One vector is turned by the same rotation once a step. Each row is the vector after some number of steps, and that number follows the row.
The counts run from 0 to 795.
[ -5   2 -10  -1 -17 -22 -42   3  18  21 -17  20  57 -58 -27  22   4  22
   3  18   9  -6 -19 -26  13 -14 -28  -9   8  -8 -17  27  -5 -13  46 -16
 -46  21 -29 -56  22] : 139
[ 14  -6 -30  -4  15   7  12 -11  20  -4   1  18  22  20  56 -33  13 -25
  21  26   7  -2 -28 -24  26 -18 -18  34 -12  40  -8  -1  43  10  26 -29
 -48  37  43  -4   0] : 764
[ 36 -39  -8  -7  -6 -37 -26  -4  30  28 -30  30  -1   5 -10  -5  33 -13
  41  18 -21   4  -7 -55  36  45 -39 -17  -6 -24   3 -12 -21 -17 -32 -15
  11  15 -29 -18  13] : 323
[ 17 -11   3  52  -6 -15  11  35  14  25 -22   5  -4  29   5 -23   3 -43
  40  -5  33  17 -39 -67  29   0  12  28  19  -5 -29  37  -6 -10   7  -9
 -16  14  28 -24   3] : 507
[ -8 -41 -36  -2 -14 -30 -13  40  10  18 -31   1 -18  -1  -3   8  38  16
  63  26 -28  26  11   6  45 -17 -14 -21  18  16 -29  35 -14  -2   0 -12
 -25  24  22 -35  26] : 488
[ 19  32  -4   6  20  17 -23 -41  16  29  -2  -8   7  15   4 -61  31 -27
  58 -22 -22  11 -18 -11  -7  30  19   7  16   7  16 -27   7 -32  24  19
 -57  18  18  -6  18] : 187
[ 50  -4 -23  15   0 -32   0  21  28  30  -5 -17   5  19 -26  35  37  18
   1  23  11  -4 -26   5  50  -7 -29 -24  35   5  -1  37 -56   9 -47  23
 -16  24   5 -12  35] : 153
[ 55 -13  -3 -17  -9 -20  11  11   8  -1  17  -1  26  -8  16   7   4 -13
 -46  24  58 -27 -48 -33  44 -18 -22   1  11  33   6  50  -9 -11 -16 -22
 -50  20  16 -16  -3] : 791
[ -6 -12 -42  37  53 -29   0  15  20 -11 -13 -10 -11  25  21   2   7   2
  22  10  37  -5 -20 -10  -7  -5 -36  15 -19  38 -12  58  24   8  27  -1
 -21  65   3 -23  36] : 589
[-24  -3   3  28  -3   3   7  29  31  20 -16   8  -4  34   4 -56   3   7
  28   4  23  31 -43 -37  34  -8  -7  21   3  15 -19  40   1 -14  36 -32
 -25  58  16 -16   3] : 585
[ 19   8  -5  48  30 -12  -4 -17  26   9 -21  -5  -7  45 -13   3  15 -18
  26  46 -56  22  12  -4   4  57 -33 -19   1   5  14 -40   8 -19  16  18
  -5  39 -10  -8  46] : 90
[ 53  30  32  35  28  -3  26 -28  33   0  17 -20  30   7  15   0 -16 -48
 -25  -7  23 -19 -34   6   1  43 -19  17  14  27  14  -6 -23 -26  -9   5
 -60  31   7   1  15] : 444
[ 50   9  -7  12 -15 -15 -11   6   3  24  -4 -21  51  24 -23  33  -1 -25
   2   2  54  13 -25  -6  40  -7 -20 -16  33   0 -18  45   1   5  39  22
 -41  -1 -11 -46  16] : 60
[-40 -18   7  18  12 -10  -2 -10  32  10   9 -11 -25 -29  -9 -29  20   8
  -7  -5 -14  38 -21   5   5   8 -30   9 -25  44  11   2   2 -36  16 -43
 -52  73  19  13  42] : 664
[ -8 -47 -34 -11 -16 -58 -11 -35  17  -2  25  22  -8 -19 -29  21   4  -9
   3  29  49  29  10   6  -2   2 -57 -28 -10  20  15  12  23 -18   1  17
 -26  40   6 -25  57] : 396
[ -2 -20 -23 -22 -12 -26 -13   5  23  28   7  -2  17 -31  17 -25  68 -13
  -3  -5   3  34  -7 -69  -2   8 -38   9 -28   2   9   6   8  12   8 -18
 -28  46  30  28  48] : 493
[  7 -20   1  -5 -15  -2  -2  -9  29  10   6  -5 -43  21   8 -45  51 -18
  12  54  13  17  28 -23   6  27 -32 -48  17   6  39  12 -16  -6 -37  19
  -2  27  18  23  53] : 568
[ 63  15   1   7  -5 -11  38  22  44  19  -7  -5  45   0  14   7   7 -11
 -34  37  26 -14 -26 -27  35  37 -71 -14  17   0   8  34   7  10 -28  -6
 -10   0  -6  11  37] : 145
[ 25   1   1 -29   5  -6 -12   7   2 -15  12 -34  12  -3   7  34   9 -10
 -22  37   7 -20  -6  52  44  -3 -27 -39   5  49  18  18 -26 -22  18   2
 -61  46   1 -20  18] : 550
[  4  16   1   0  -6  -5   4 -13  25   5  37  12 -28  -4  25 -65  -5 -33
  20  34  51 -14   9 -10  -7  13 -15 -22  36  16  48  -7   6 -43 -16  22
 -49  12  35   7  27] : 288
[ 40  12 -28  -5  10  -2 -22 -30  33   6 -10 -21  27  13 -22  12  51 -19
  15  28 -17  19  -1  12  30  23 -50 -10 -18 -13  36 -35 -23   4 -16  16
  -8  38 -27  29  37] : 78
[ 13  -1   7  19 -10  -1   1  19  20 -13 -43  13  64 -55   9  18  17 -18
  12  44   7   6 -13 -36  29 -17  16 -29  35 -17  -9  45 -24  -7   8 -48
 -33  -7 -16 -35   8] : 53
[ 11   9  10  55  11 -44  -7 -21  19  17  -8   9   5 -59 -26  23 -32 -18
  27  -2  10  -4 -22 -19 -31   7  13   4  48 -11  -1  10 -21 -41 -20   3
 -66 -22  -2 -35  24] : 614
[  9   5 -26  25  -1 -41  -6 -32  18  -5  11  11   0 -52 -21  24 -31  -3
  -5  23  42 -24 -33  -3 -10 -18 -29   8  32  25  39  36  23 -50 -17 -23
 -59   4 -27   3  10] : 703
[ 61  29   4  35  30  34  -4 -22  19  -8 -30 -12  32  49  25 -24  24 -46
  22  32  -9   1 -35 -26  19  35  13  14  13  -3  25 -17 -12 -19  -5 -18
 -19  15 -15  -3 -13] : 351
[ 19  -8 -43   1 -19 -30 -28 -21  27  18  -7  22  37 -20 -22  12  48 -12
  -5  51  35  20  -5 -63  -7   2 -37 -21   5 -27  29  19  13  24  -4   3
  11   6 -27  -5  42] : 233
[-10  -4   7  34  14  17  -3  28  19  -5 -32 -13   3  36  25 -42  29 -38
  76  30   2  41  16   1  48  19  12 -15  -3  -5 -18  -1 -18  -7  23  -3
 -12  47  18 -11  21] : 748
[ 56  13 -15   6  17 -18  30  -1  25  14  -7  38  41   1  38   2  19 -25
  20  40  28 -41  -6 -36   6  14 -16   7  31   3 -27  13   6  21 -28  28
  -5   0  43 -51  38] : 40
[  0  13 -27  69  21 -30 -24  40  -5   5 -32 -21  -3  18 -22  48  -1 -22
  36  17 -29  18 -26 -18  12   7  -5  -2  -1  22  -2  18  -9 -15  59  -5
 -29  34 -26 -26  21] : 255
[ 16 -31   0  16   7 -34 -26 -34  18  -6   3 -50  -9 -22 -35  27  31 -28
 -12 -12  14  39 -19  -4   2  28 -23 -18  -7  19  46  13 -32 -32 -16  -7
 -51  38 -25  39  36] : 163
[  1  15   4  -1 -15   7 -35 -43 -10   0  23   9  14 -29 -17  -8  13 -28
 -14  45   0   6 -25 -14   2 -19  23 -29  43  27  41  -7  11 -61  36 -11
 -57  18   8 -36  -9] : 458
[ 13 -11  -3 -29  10  31  27   1  42 -22 -16  14   9 -14  39 -30  13   2
  36  70  18 -24  12  42  53  -6 -27 -30  24  21   5  30  -7  -7 -28 -21
 -36  22  17 -32  15] : 297
[ 40  47   3  35  19   9  21  25  37 -24  -1   3  26   3  33   0 -24 -49
  13  48  49 -48 -12   8  28  13 -20   4   1   2  27   7 -32  -7 -12   0
 -26  30 -15  20   8] : 530
[ 33 -28  14 -13   8  -9  -3  27  16  33 -16 -32   4  43  25 -33  29 -18
  21 -22   7  13 -14 -55  19  60 -35  -6 -12  28 -33  29  12 -14  33 -11
 -31  40   9 -21  25] : 495
[ 27  15 -25  46  35  -4  12  -5  39  30 -37  27  21  33  19 -19  17   7
  37  35 -12 -12 -23 -42 -10  17 -25  12  12   1 -26  10  18  13   7   3
  12  26  -3 -47  30] : 592
[  1  -4 -19  -6  12  -5 -12 -46  15 -35   9 -11  -4 -54   0   7  33  -6
  15  54  11  -1  22  46   0 -23  -3 -47  22  28  53  12  -2 -29  -8   1
 -59  16   5   0  38] : 462
[ 50  22   7  16  30 -10  25  38  25 -14 -14 -14  25 -17  57   8  -2 -36
   9  14  39 -44  -8 -46   4  23 -22  13   5  13  -6  27 -23   1 -13  -6
 -35  20  20  16  23] : 608
[ 57  30 -22   2 -16   2  -1  18  30  11  -2 -22   7  16  -8  -8  34 -25
  -4  49  37  -3  -7 -18  34  21 -41 -28  37 -21  45  35 -22   6 -33  21
  -6  -1 -18  30  36] : 67
[-26 -28 -18   2 -27 -15 -25  -7  19  25 -23  36   7 -21 -18 -20  53 -11
  23  59  -1  29  15 -61   3   1 -17 -41  19 -22  18  14  13  -1   1  -2
   2  15  -4 -24  35] : 400
